In the data rows, the value 128 means zero.
What is the hidden score of each row? Scores go from 0 to 20, and 10 is about the middle. The score is a weighted sum of the row's numbers plus the product of two more (or one squared), each taken from its middle value.
[ 95 122 136 150 119 128 114 180  88 106 174 151 150 151 175 129  99 163 102 176 105 177 117 101] ~ 7
[134 132 126 140 108 143 130 125 141 145  75 118 127 155 121 110 135 110 144  88 152 114 143 134] ~ 13
[164 111 130 163 168  70 160 134  92 113 110 116  94  92 113  93 147  97 133 139 134  90 166 153] ~ 17
[157  87 133 135 158 101 145 127  82  99 145 108 102  95 111 110 140 115 111 148 128  95 141 153] ~ 7
[ 87 166 116 115 154 140  90 146 139 116 156 161 146 140 161 177  86 176  85 163 103 166  93  91] ~ 7
[124  79 160 138 139 146 161 137 112 104 166 156 123 125 141 119 136 156 130 165 114 156  96 106] ~ 11
[136 132 119 136 114 144 145 113 124 140 118 132 130 142 107 124 126 103 118 111 136 105 139 143] ~ 2
[141 115 130 151 155  97 134 143 105 108 159 143 142 120 154 108 129 143 111 173 109 139 116 123] ~ 8
[128 106 122 134 134 121 132 135 113 121 150 131 118 132 138 128 106 126 122 145 107 120 136 116] ~ 9
[ 74 129 153 128 111 144 114 176  99 101 168 163 137 140 158 169  89 181 106 171  89 181  88  88] ~ 8
[143  75 164 118 164  84 156 139 119 127 156 102 126 107 138  91 128 102 160 134 134 104 155 127] ~ 9
[133 122 136 138 163 111 148 134 159 122 139 145 135 127 129 124 123 133 136 142 110 127 122 123] ~ 12
[108 119 124 114 121 142  92 123 127 128 111 153 123 127 146 161 115 159 118 126 123 147 109 110] ~ 7
[148 142 117  96  88 156 114  90 161 153  88  97 148 138  79 142 150  88 137  74 162 108 150 157] ~ 5
[120 165 102 123  64 189  96 101 164 161  67 112 142 166 108 134 121 115 147  66 141 114 137 124] ~ 18
[144 151 102  99  89 179 108  64 176 161  84 118 123 143  64 153 138 103 127  68 140  89 134 165] ~ 9
[161 118 121 171 150  86 131 131 107 132 133 122 116 102 127  95 154 101 130 134 154  91 152 155] ~ 14
[133 189  82 139 121 177 126  70 182 149  70 143 120 168 101 137 149 132 128  99 154 122 116 141] ~ 12
[122  76 154 148 111  79 121 178  46 115 166 124 134 123 169  83 108 109 138 139 122 130 148 115] ~ 15
[173 122 121 129 144 122 153  97 136 133 131 110 117 102  79 107 163  92 127 113 147  89 140 172] ~ 9
[106 127 154 121 127 109 123 157 121 117 144 118 131 123 148 126 114 131 152 137 126 149 119 107] ~ 13
[125 172 112 115 134 116 100 139 145 132 121 131 130 126 129 144 110 128 119 133 110 115 130 120] ~ 13
[104  82 165 150 150 116 145 172 105 126 170 174 161 124 183 119 107 149 131 164 105 162 132  92] ~ 12
[132 117 121 117 122 175 145  97 155 147 119 155 134 128  97 135 145 131 141 110 139 131 114 133] ~ 14
[109 118 151 144 174  91 134 145  99 107 157 148 115 140 176 114  71 154 121 189  70 152 109  76] ~ 18
[117 109 125 172  86 146 145 150  89 125 127 168 141 149 149 120 137 133 111 128 143 151 128 116] ~ 5
[ 86 160 125 134 150 110  86 137 133 124 112 157 125 129 171 160  83 160 113 141 105 147 108  78] ~ 10
[174 144  90 159 129 123 145  95 117 145  94 121 122 108 103 113 173  85 107  88 187  79 170 191] ~ 6
[ 76 120 161 106 145 145 127 170 134 128 186 143 140 137 175 145  78 176 120 175  85 187  98  75] ~ 9
[109 188 126 115  67 153  95 111 151 134  90 138 127 168  93 153 141 127 146  98 155 134 102 124] ~ 11
[115 138 103 101 137 134 112 122 139  93 135 149 109 121 129 168 129 161  91 149 112 146  96 111] ~ 8
[160 122 137 140 163  80 155 137 100 118 130 103 104  90 124  96 137 103 139 139 137  94 164 148] ~ 14
[154 179  81 116  96 171 114  59 174 150  38 115 102 148  69 129 168 102 123  73 164  86 144 162] ~ 13
[ 81 121 160  99 132 111  90 185 107 104 171 111 136 130 184 151  82 165 116 167 105 166 110  85] ~ 4
[187 120 116 141 158  78 150  99 104 131 106  98  99 103 106  82 168  83 130 111 184  61 176 175] ~ 10
[ 67 169 120  96  83 180  80 127 144 128 140 156 152 172 156 183  82 182 106 141  95 191  77  74] ~ 12
[174 138 103 138 114 138 135  82 140 144  88 119  99 133  78 105 165  95 135 109 153  77 143 170] ~ 10
[150 125 108 132 133 146 129 108 135 136 105 113 115 128 125 114 141 118 118 112 139  99 132 131] ~ 11
[155 157 103 149  92 132 143  97 145 138  70 113 121 144  83 115 185  83 158  79 185  99 149 171] ~ 9
[109  69 162 113 175  80 132 178  79  78 198 139 119 102 168 132  90 166 111 206  65 152 113  89] ~ 8
[106 140 125 122 135 132 126 117 146 104 125 185 127 142 106 174 106 149 123 141 107 148  88 100] ~ 10
[178 100 124 162 157 116 178  83 138 161 108 127 110 132  93  85 170  79 154 109 166  89 138 150] ~ 13
[116 108 143 107 136  90 119 171 140 114 134 130 137  93 152 141 135 142 146 121 129 142 134 118] ~ 11
[152 193  79 116  80 157 101  61 192 165  45 109 109 156  66 142 148 100 143  67 150  90 144 160] ~ 13
[131 133 127 149 114 162 137 112 130 144 108 124 122 138 115 110 144 134 136 112 162 138 121 138] ~ 15
[165 156 110 133 110 109 117  94 147 152  76 101 116 129  75 125 154  80 144  79 171  76 158 173] ~ 10
[159  85 153 101 170  88 155 132 120 126 163  79 125  72 120 111 126 100 131 129 118  89 166 150] ~ 7
[ 64 158 124 105  81 159  80 152 155 129 118 157 164 157 163 183  92 162 112 115 113 173 104  82] ~ 7
[ 81 155 123 141 102 155 106 152 124 123 139 182 158 158 166 169  99 169 103 143 112 183  96  93] ~ 7
[160 160 111 114 123 151 133  67 186 154  94 103 123 139  70 114 145  95 143 102 138  88 142 150] ~ 13
[ 80 155 127  94 130 132  76 132 147 111 147 157 135 145 157 187  72 170 107 148 104 147  94  71] ~ 4
[101 129 128 155 132 113 123 138  93 104 153 170 140 136 167 144  98 156 102 174 102 160 107  91] ~ 8
[101 116 134 102 127 131 116 139 129 122 151 145 142 118 138 149 112 143 133 132 123 146 104 107] ~ 9
[ 87 148 117 111 125 139  92 147 155 113 148 155 144 151 150 175 104 165 107 145 107 162 102 100] ~ 7
[ 76 175 103 100 124 144  69 133 161 116 132 173 143 163 160 196  93 173  90 142 101 172  92  78] ~ 2
[164  88 145 154 150  87 171 134 100 121 149 160 127  91 130  97 170 116 137 143 147 133 132 141] ~ 12
[ 92 170  96 128 132 136  72 130 140 115 106 140 128 143 170 165  85 173  85 139 110 148 114  98] ~ 7
[167 102 144 113 117 110 139 122 107 156 126  72 124  87 105  85 143  84 149  97 146  84 174 177] ~ 17
[ 89 151 130 129 133 118  90 151 117 110 158 157 119 144 158 163  94 177  93 170 103 168  91  87] ~ 8
[170 146  91 150 129 179 143  56 170 163  55 100 106 152  81 101 156  99 122  81 156  88 151 173] ~ 12
[184  72 128 144 158 129 177  94 131 134 132  97 109 127 100  74 160  81 149 113 146  80 157 159] ~ 11
[ 97  62 176 111 149  96 140 198  75 103 207 115 142 124 196 110  85 156 119 183  84 163 116  89] ~ 8
[ 88 144 146 142 111 152 122 164 105 102 174 158 148 146 154 148 114 186 113 181  97 196  78  97] ~ 9
[162 103 123 129 119 141 156 115 126 166  95  57 130 116 108  84 146  79 146  72 159  85 180 173] ~ 15
[141  79 135 144 170  80 151 170  95 107 164 119 117 103 162  96 126 133 124 164 118 121 140 115] ~ 11
[105 147 140 132 108 158 110 134 123 127 121 140 140 160 141 125 107 158 135 136 126 158 101 106] ~ 14
[ 81 139 138 134 114 158 121 160 115 128 139 166 140 151 163 148  92 163 120 156  99 177 103  84] ~ 14
[115 136 151 111 190  60  93 178 102 109 181 120 134 105 180 139  71 155 102 194  81 136 123 104] ~ 6
[144  75 172 152 124  99 169 144  78 117 157 105 140 124 125  82 146 103 152 138 147 134 137 136] ~ 9
[121 126 141 106 136 134 121 127 135 118 171 130 120 132 138 134 107 142 123 167  92 133 102 102] ~ 12
[122 121 139 106 166  78 129 155 128 109 154 118 108  87 129 140 126 132 132 151  99 116 125 122] ~ 11
[166  84 136 137 151  78 162 143  90 114 155 108 107  97 128  88 156 108 126 150 138 101 142 139] ~ 9
[164 146 112 127 131 172 148  76 181 148  92 109 107 144  75 116 164 101 134 100 156  92 125 160] ~ 13
[ 98 163 114  87 126 158  97 104 170 141 128 155 130 162 117 178  73 149 116 137  84 145 102  95] ~ 9
[ 64 196 118  83 119 159  57  98 199 131 110 150 133 165 135 201  59 172 132 137  74 166  81  65] ~ 10
[106 153 105 112 119 170 105  88 189 126 116 165 125 164 121 172 110 162 111 138 103 153  81 107] ~ 7
[151 144  77 147  64 179 132  91 143 169  82 118 118 140  83 120 184  93 131  64 184 104 155 172] ~ 14
[ 82 166 126 108 135 122  98 146 142  97 138 175 125 129 143 198 105 188 106 168  98 178  82  90] ~ 13
[114 142 124 112 117 144 120 138 148 141 127 123 140 145 129 138 105 121 119 127 103 128 130 120] ~ 8
[144 142 128 126 146 138 148  93 167 134 103 142 125 132 102 121 164 116 145 115 143 117 127 146] ~ 12
[ 90  96 172 150 125 118 149 182  72  95 183 161 142 128 178 124  97 175 128 185  91 183  97  84] ~ 10
[136  85 165 121 189  75 148 148 136 130 167 119 136  95 158 112 102 127 134 151  99 121 147 113] ~ 7
[ 99  77 180 121 159  86 137 207  88 101 181 137 153 102 199 124  96 156 111 167 121 167 145 101] ~ 10
[177  95 151 154 131  77 171 136 106 129 107  93 113 101 105  66 196  78 166 105 180  91 169 176] ~ 13
[ 85 148 117 123 141 139  95 138 132 110 134 175 141 157 156 168  93 176  97 158 100 165  83  84] ~ 8
[147 155  98 133  85 164 116  93 151 163  82 122 151 124  92 139 163  99 115  67 183 105 150 177] ~ 6
[106 178  98 116 130 140  93 102 168 123 110 181 131 151 121 179 120 155 111 127 108 149  90 107] ~ 9
[102 147 123 121  95 155 120 128 127 126 111 109 128 163 136 135  97 147 132 123 101 144 113 104] ~ 19
[164  81 149 145 108 125 176 122  97 136 129  99 134 119 105  80 168  88 154 106 167 104 154 160] ~ 8
[116 173 124 112 145 147 115 101 174 139 130 165 149 146 118 171 108 146 125 145 101 145 102 108] ~ 8
[125 105 131 129  98 135 126 122 122 131 119 129 120 132 116 123 163 128 151 110 143 130 117 135] ~ 10
[113 155 103 124 122 173  92  93 166 152  97 169 152 165 122 170 106 143 107 122 114 146 114 118] ~ 7
[165 134 119 113 130 135 136  86 145 152 124  84  96 119  60 105 142  87 150 108 132  77 142 165] ~ 16
[ 75 167 113  84 128 105  83 136 134  94 144 170 113 137 151 201  78 167 111 146  83 158  89  84] ~ 8
[162 130  85 135  71 166 141  97 150 167  68  98 136 138  98 110 178  70 150  49 178  86 178 179] ~ 9
[152 135 118 152 160  84 138 126 104 130  78 115  99 121 123  89 144  98 137 120 147  93 161 154] ~ 16
[146 156 106 114  86 163 105  95 151 151  67  81 117 132  77 119 147  98 142  64 168  89 158 171] ~ 13
[ 69 193 108 113  99 149  76 127 150 112 121 176 135 173 133 200  94 183 103 155  89 185  79  84] ~ 7
[160  74 131 166 136  99 176 151  82 127 138 100 135 101 147  70 160  91 138 122 159 116 173 149] ~ 10
[119 118 138 119 117 108 107 158 114 135 138 104 147  98 160 128 120 120 127 109 140 122 153 125] ~ 9
[128 164 109 126 104 143  92 104 154 138  88 135 139 142 109 156 146 116 141  90 172 124 123 141] ~ 10
[146  69 173 128 141 109 173 156 110 118 169 106 121  98 142  84 138 111 162 142 124 116 140 136] ~ 11
[118 107 158 133 143 108 144 172 107 125 171 102 140 115 145 114 123 137 136 156 116 149 124 111] ~ 7
[179 137 107 151 130 108 138  96 119 114  89 116 102 108  75 110 178  89 125 112 163  94 158 182] ~ 9
[196 101 127 158 163  86 166 102 112 136 132 101 112  80  99  72 166  83 126 126 150  79 164 189] ~ 10
[160 157  97 112 129 162 138  68 183 169  87 121 106 135  69 128 151 101 154  89 140  93 131 156] ~ 14
[169 102 137 158 172  96 162 128  99 132 155 106 125 100 128  87 140 104 118 156 126 112 155 165] ~ 7
[108  85 164 120 168 100 131 165  79  79 195 151 126 111 169 123  76 168 112 201  56 150 103  80] ~ 10
[122 133  99 119  71 181 113 102 145 148  88 130 122 155 120 148 143 122 126  83 144 122 120 130] ~ 11
[109 140 118 131 108 169 121 128 122 132 144 150 139 137 140 143 132 160 106 142 127 161  90 121] ~ 10
[ 97 194  93  90 101 150  89  96 196 131  98 140 138 148 119 174  99 150 129 114 110 136 102 104] ~ 12
[124 116 140 138 112 115 157 181  81 107 175 109 124 112 141 101 139 139 129 161 110 142 118 121] ~ 13
[165 123 118 159 158  68 130 129  94 121 123 123 130 111 130 100 151  95 139 137 159  86 159 157] ~ 9
[129 164  96 121  96 176 114  91 156 136  86 121 126 125 109 153 147 137 113  94 161 129 121 152] ~ 9
[ 72 124 147  76 121 136  88 151 156 114 147 168 151 129 166 200  82 177 118 130  95 177 102  85] ~ 2
[121  94 153 120 147 106 133 160  87 125 162 105 152 111 156 116 108 127 135 150 127 135 144 120] ~ 6
[134 181  91 127 118 176 123  86 171 135 109 145 119 148  84 154 147 136 116 118 132 132 101 147] ~ 12
[106 104 149 107 141 114 105 162 120 128 154 120 131 122 160 132 104 152 115 137 120 144 124 111] ~ 5
[ 87 185 133 108 141 140  80 136 153 117 149 166 141 158 145 182  81 175 112 176  77 163  72  82] ~ 9
[159 105 146 127 166  83 168 139 104 124 156 111 106  89 118  92 133 102 135 152 104  99 142 147] ~ 12
[137 122 122 143 145 146 146 106 153 136 110 113 116 140 103 103 126 111 125 120 127 110 139 137] ~ 12
[130 142 119 124 106 144 132 115 150 142 106 138 129 128 123 137 146 127 145 107 142 124 112 130] ~ 12
[109 101 158 114 189  86 132 154 124 109 188 159 122  94 161 152  82 158 126 190  72 148 111  80] ~ 8
[ 70 136 143  76 108 144  81 172 139  96 160 142 140 135 144 183  91 174 112 153  86 170  81  77] ~ 10
[ 93 131 131 128 141 129 101 155 115 111 162 159 125 149 170 161  88 168 106 168 102 164  99  88] ~ 9
[104 114 150 104 155  79 103 167 112  79 171 141 124 103 160 150  82 155 116 176  74 141 122  97] ~ 7
[179  84 122 121 158 104 156 117 115 123 131 105  97  83  95  96 175  93 142 119 148  74 151 172] ~ 17
[160 181  80 139 107 167 123  56 185 157  57 118 123 151  64 131 187  97 127  79 172  98 139 173] ~ 10
[ 86 134 117 121  92 153 104 165 134 123 148 149 163 144 169 156 106 163 110 128 107 166 113  97] ~ 7
[116 111 134 131 135 119 128 136 108 114 118 150 136 123 144 125 109 139 134 132 117 141 129 112] ~ 11
[102  94 162 135 142 113 131 186  88 116 173 147 159 133 180 122 105 162 109 161 107 171 128 106] ~ 7
[198 117 127 167 189  66 166  98 103 138 120 116 106  87 107  66 185  85 134 135 179  84 156 176] ~ 13
[144 103 137 131 171  52 133 150 114 101 158 101 125  89 161 100 128 122 126 148 132 110 152 129] ~ 6
[123 108 151 126 147 101 123 150  99 108 165 110 135 101 149 125 104 142 119 157  95 130 127 112] ~ 12
[119 139 113 154 122 137 124 123 106 114 122 128 123 150 129 135 119 142 102 143 127 136 115 127] ~ 6
[121 176 102 101 123 143  87  86 163 154  71 101 126 138 108 143 111 117 124  89 144 103 143 136] ~ 11
[106 128 129 119 101 177 123 133 142 119 138 141 137 179 130 142 115 149 132 134 101 156  98 103] ~ 8
[ 73 131 128 128  81 166 100 153 101 112 149 159 159 169 172 167  92 166  93 139 110 179 105  87] ~ 4
[105  95 184 136 169  90 147 188  85 108 192 153 149 100 182 118  98 168 144 192  93 166 107  87] ~ 12
[163 176  88 138 116 170 132  44 182 159  77 138 123 164  60 133 168  97 138  96 154 104 116 158] ~ 11
[150  73 151 146 128 111 152 156 106 137 139 121 129 104 141  86 146 104 154 116 151 111 146 135] ~ 15
[105 110 152 136 147 110 131 162  78 110 188 149 142 133 172 129  76 169 111 197  64 162 100  92] ~ 14
[155 137  69 122 111 169 124  68 173 162  75 126 115 125  83 134 170  96 124  64 174  81 147 168] ~ 11
[127  78 136 180 108 110 155 162  63 123 151 146 143 131 169 100 132 127 125 135 133 145 149 122] ~ 9
[105 113 155  90 134 120 114 159 130 135 167 120 147 139 146 135  91 139 134 134 106 148 128 111] ~ 7
[146 135 111 143 155 139 141  74 140 123  92 139 118 118  99 118 146 124 123 115 144 110 132 147] ~ 11
[156 105 135 145 106 124 153 149  85 128 131  86 121 103 129  73 148 114 133 123 131 104 149 154] ~ 16
[144  98 129 167  89 134 140 146  70 141 137 106 123 127 130  95 148  96 130 109 151 109 152 144] ~ 14
[137  96 161 130 178  86 151 149  89 109 172 137 132  98 157 103 113 135 128 178  99 139 122 105] ~ 12
[120 180  99 127 128 146 114 102 163 145 108 132 127 151 116 149 108 129 119 137 112 124 113 114] ~ 12
[162 161  96 117 119 115 126  89 178 148  69  84 108 123  83 125 143  71 156  67 155  66 182 164] ~ 12
[158  96 148 166 136  89 161 143  73 126 133  94 119  90 134  67 146 110 149 132 142 110 153 156] ~ 19
[ 83 143 147  70 141 113  68 136 154 114 158 136 135 145 156 176  56 158 128 156  76 139  95  71] ~ 8
[123 170 105 113 117 118  95 131 124 121 127 128 120 129 125 151 108 140 115 148 109 127 114 118] ~ 10
[149 199  79 105  94 148  95  56 182 155  54  74 104 148  67 153 147  86 142  56 169  79 167 180] ~ 8
[149 132 113 126 160 107 128 105 157 127  98 153 112 100 114 131 169 126 132 117 147 114 129 143] ~ 17
[174  93 128 164 120 112 182 121  97 143 107 115 115 101 115  67 187  89 150  95 177  96 163 171] ~ 14
[127  94 150 161 115 110 137 177  65 124 150  95 141 111 164  87 108 121 127 133 120 126 167 135] ~ 12
[169 147 106 136 129 158 156  64 162 146 105 128 115 144  73 105 167  98 142 114 150  99 119 154] ~ 13
[120 193 107 105 107 150  84  86 177 147  74 130 113 159  95 166 129 120 131  97 155 116 127 124] ~ 12
[121 120 125 133 155 134 131 117 136 129 131 128 124 139 139 124 102 143 120 145 107 135 128 109] ~ 9
[179  80 139 138 148 115 180 108 119 138 131  90 121  93  99  85 150  76 130 102 156  84 182 174] ~ 6
[158  99 136 160 104 147 190 105 115 150 122 118 129 147  89  77 176  86 169 101 154 115 141 155] ~ 13
[ 85 130 143 109 102 119 104 172  94  96 154 160 141 132 161 171 107 171 116 159  91 174 101  86] ~ 6
[ 74 141 127 129  90 148  83 162 100 112 143 151 155 150 183 169  92 171 101 139 119 173 105  88] ~ 7
[ 86 165 110 121 134 146  87 130 147 105 109 163 122 151 132 174  99 172 105 166  95 167  88  92] ~ 19
[144 145 116 102  98 161 122  97 153 172  86  78 109 137  86 126 150  91 150  70 161  98 148 164] ~ 11
[157 130 105 157  75 146 145 107 130 150  80 112 129 134 104 109 189  91 137  75 191 101 154 174] ~ 7
[107 128 120 146  76 156  98 131 104 127 116 146 142 162 146 141 124 139 120 116 138 152 117 110] ~ 9
[184 104 120 144 155  68 148 124 104 143 122  90 123  69 108  79 163  67 132 101 163  63 191 174] ~ 12
[130 168  94 134 123 157 124  75 169 143  75 126 111 167  94 132 135 111 143  97 135 105 129 136] ~ 13
[158 156  94 137 111 201 161  52 163 160  86 138 117 157  59 121 164 113 129  95 153 115 111 166] ~ 12
[154  74 156 145 141 113 156 136  97 122 148 130 130 113 118 101 142 109 141 137 131 128 140 148] ~ 7
[130 114 111 124  98 185 146 107 158 154 106 124 142 164 121 121 129 106 136  99 142 131 138 129] ~ 8
[149 105 130 171 113 104 149 152  79 141 123 126 124 102 129  86 155  93 136 116 164 106 166 157] ~ 13
[173 131 112 133 110 150 137  84 157 158  91 108 126 135  88  99 159  67 150  71 159  73 174 172] ~ 9
[ 94 117 136 149 118 113  96 177  85 106 133 131 161 129 191 120  96 159 105 147 120 153 115  89] ~ 12
[106 161 117 133  84 166 113 122 127 124 119 121 138 151 140 142 121 156 119 125 129 151 104 116] ~ 15
[155  86 165 154 163 104 168 142  93 116 140 116 110 103 123  84 145 113 153 136 136 114 142 136] ~ 18
[156 159  86 149 123 153 136  63 161 151  60 119 110 152  73 126 162  98 131  85 168  98 147 167] ~ 11
[ 90 107 162 145 139 129 130 191  93 108 162 128 149 139 183 115  79 161 120 169  90 168 118  95] ~ 8
[ 72 132 154 127 121 158 124 162 104 111 172 147 131 168 166 155  81 180 111 165  98 190  89  81] ~ 9
[147 138 122 136  92 156 131 100 129 152  84  99 118 131  95 131 162 103 123  72 189 113 151 175] ~ 8
[ 71 182 128  99 135 150  77 138 169 125 135 168 135 158 148 202  76 183 117 151  85 174  77  73] ~ 6
[108 128 144  96 113 152 110 149 142 140 150 110 152 126 140 152  86 136 124 127 112 142 126 109] ~ 9
[ 78 134 133  93 141 125  96 161 124 115 152 169 154 115 182 176  83 175 106 158  87 176 109  84] ~ 6
[146 109 138 134 115 137 148 137 139 147 147  94 136 120 121  98 149 116 124 109 139 120 150 165] ~ 9
[188  60 135 147 136  89 181 129  90 122 132  92 137  61 120  65 197  83 125  98 172  84 195 194] ~ 4
[181  97 135 157 128 113 182 120 111 146 103  82 106 122  93  69 171  63 176  90 168  83 171 172] ~ 14
[139 120 129 119 132 135 149 113 144 129 132 135 132 109 102 134 150 125 135 116 144 125 129 143] ~ 11
[100 184 100 108 103 177  89  97 167 139  97 139 113 162 102 170  85 151 113 123  97 134 108 114] ~ 12
[130 139 111 149 151 127 127 117 135 121 135 156 131 138 139 140 129 137 116 146 127 139 113 111] ~ 9
[176  83 141 139 124 130 177 130 127 151 113  75 145 115  95  67 179  68 159  82 158  83 182 183] ~ 8
[ 86 128 135 119 134 132 109 173 116 112 178 151 149 123 191 147 107 181  96 166 107 182  97  85] ~ 3
[133 107 146 140 147 101 132 141  80 102 158 133 110 112 136 122 110 139 114 172 103 127 126 131] ~ 5
[100 184 105 108 132 168  83 103 199 141  96 134 120 155 131 174 104 159 101 118 120 144 110 103] ~ 6
[165 119 140 143 186  89 153 148 113 128 164  95 125  82 135  93 130 111 107 155 131 104 153 157] ~ 11
[156  93 131 169 162  73 170 164  92 118 163 130 134  92 162  83 147 117 134 143 133 115 160 136] ~ 12
[119 113 146 149 135 103 114 155  84 131 120 108 119 131 150 103 100 127 129 140 122 132 140 121] ~ 14
[148 121 137 141 117 136 149 117 124 137 114 117 138 129 121  99 156 117 147 113 150 128 142 150] ~ 11
[163 163  76 134  94 177 136  49 175 155  67 134 102 167  63 126 176 108 125  88 161  95 118 164] ~ 10
[121  92 140 169 122 102 146 167  62 107 160 137 133 133 169  96 136 138 115 154 135 147 131 124] ~ 7
[ 90 172 112  97  79 166  63 111 169 152  80 113 137 164 130 167  92 128 148  87 121 129 128 107] ~ 13
[106 161 104 118  95 167  97 130 151 133 105 140 163 133 149 157 136 148 110 101 148 152 126 128] ~ 7
[ 98 141 115 140 148 124 107 127 135 118 115 159 140 141 168 148  87 163 111 141 106 150 109  92] ~ 11
[153 151  96 142  63 178 135  81 149 157  80 118 135 146  90 127 180  97 125  57 198 109 146 168] ~ 9
[160 151  88 153  89 158 148  71 149 134  79 129 110 160  69 118 181 105 129  88 159 109 131 161] ~ 9
[127 134 128 151 142 105 128 136 110 103 152 151 122 120 133 129 136 146 123 161 113 145 107 118] ~ 12
[ 91 140 148 111 142 110 114 165 111 104 172 159 135 122 162 163  89 168 111 180  67 173 102  93] ~ 8
[ 70 166 106 108 124 165  86 116 157 124 125 155 139 170 152 188  63 178  92 136  99 173  95  75] ~ 5
[148  90 157 137 123  85 150 169  84 114 156  92 130  85 144  92 156 114 132 129 138 112 155 148] ~ 10
[169 129 127 119 152 121 131  87 157 156  95  95 104  97  94  99 146  90 154  88 151  74 161 166] ~ 17
[114 150 104 113 134 108  96 135 155 122 122 113 138 118 148 150 122 127 113 115 128 122 146 125] ~ 4
[100 140 148 122 167  97 119 166 103 106 173 157 128 118 166 148  85 165 118 198  72 162 102  84] ~ 12
[ 71 135 138  95 106 153  87 151 134 113 166 167 145 155 172 174  91 186 111 158  89 186  66  72] ~ 8
[146  97 145 139 106 123 166 143 118 119 132 100 127 138 118  90 156  94 164 120 125 120 148 140] ~ 6
[182  71 140 121 170  87 165 119 123 125 143  88 112  66  95  90 168  83 121 111 164  77 183 186] ~ 11
[152 179 100  87  94 167 114  73 217 164  76 110 113 138  49 150 157  92 144  69 146  85 130 163] ~ 13
[105 138 139  98 126 141 103 126 144 111 147 136 124 137 112 154  95 144 137 153  87 125  96 100] ~ 11
[195  99 122 160 168  65 159 111  96 130 118 113  99  70  90  82 173  74 134 121 152  72 178 188] ~ 14
[114 119 120 134 102 122 103 135 109 110 119 145 133 141 167 127 128 138 120 120 149 139 123 107] ~ 9
[142 154 114 116 157 122 117  97 155 144 123 126 134 118 109 138 126 117 123 134 129 109 128 140] ~ 8
[155 133 102 106 122 158 138  63 203 162  95 102 124 133  81 127 147  90 140  70 154  90 153 168] ~ 10
[105 161 113 128 114 152 107 129 124 131 124 136 119 157 127 158 101 140 116 133 119 131 102 119] ~ 10
[139  72 177 151 178  87 160 162  74 112 168 156 136  98 156 107 122 134 139 175 108 144 124 117] ~ 12
[100  92 146 143 123 127 124 180 110 118 153 165 157 128 193 126 119 158 108 143 116 170 123  90] ~ 10
[ 66 171 123 134  99 205 103 111 159 128 114 165 138 190 152 164  95 195 112 150  97 202  62  78] ~ 13
[106 164 120 118  85 167 112 119 151 134 111 153 135 153 134 154 139 156 128 117 124 155 100 119] ~ 10
[102  84 172 117 145  60 104 199  52  79 179 136 131  91 180 125 109 161 113 190 101 148 119  93] ~ 9
[144 101 148 138 151  68 137 166  98 122 120  86 127  96 149  85 138  94 147 103 165  97 176 140] ~ 13
[169 139  94 135 138 142 147  82 151 158  79  89  97 125  88  93 163  91 118  81 171  77 172 178] ~ 13
[117 143 107 111 132 115  94 122 130 111 118 128 113 105 136 158 114 149 114 132 118 125 122 121] ~ 7
[130 191  85 123  90 173  97  85 172 152  72 110 117 155 103 143 126 109 122  85 146 104 142 141] ~ 13
[155 122 142 145 162 113 163 130 120 128 145 130 116 118 109 104 132 109 130 153 122 114 139 145] ~ 10
[166 101 141 128 124 148 164 117 152 159 126  76 125 114 102  96 173  85 158  85 164  98 172 172] ~ 11
[ 76 172 117 111 121 197  94 113 171 113 138 168 141 188 134 184  83 185 114 164  79 180  72  77] ~ 9
[ 81 141 133 109 110 135 107 167 111 121 162 160 149 126 171 153  95 177 113 166  89 180  94  95] ~ 11
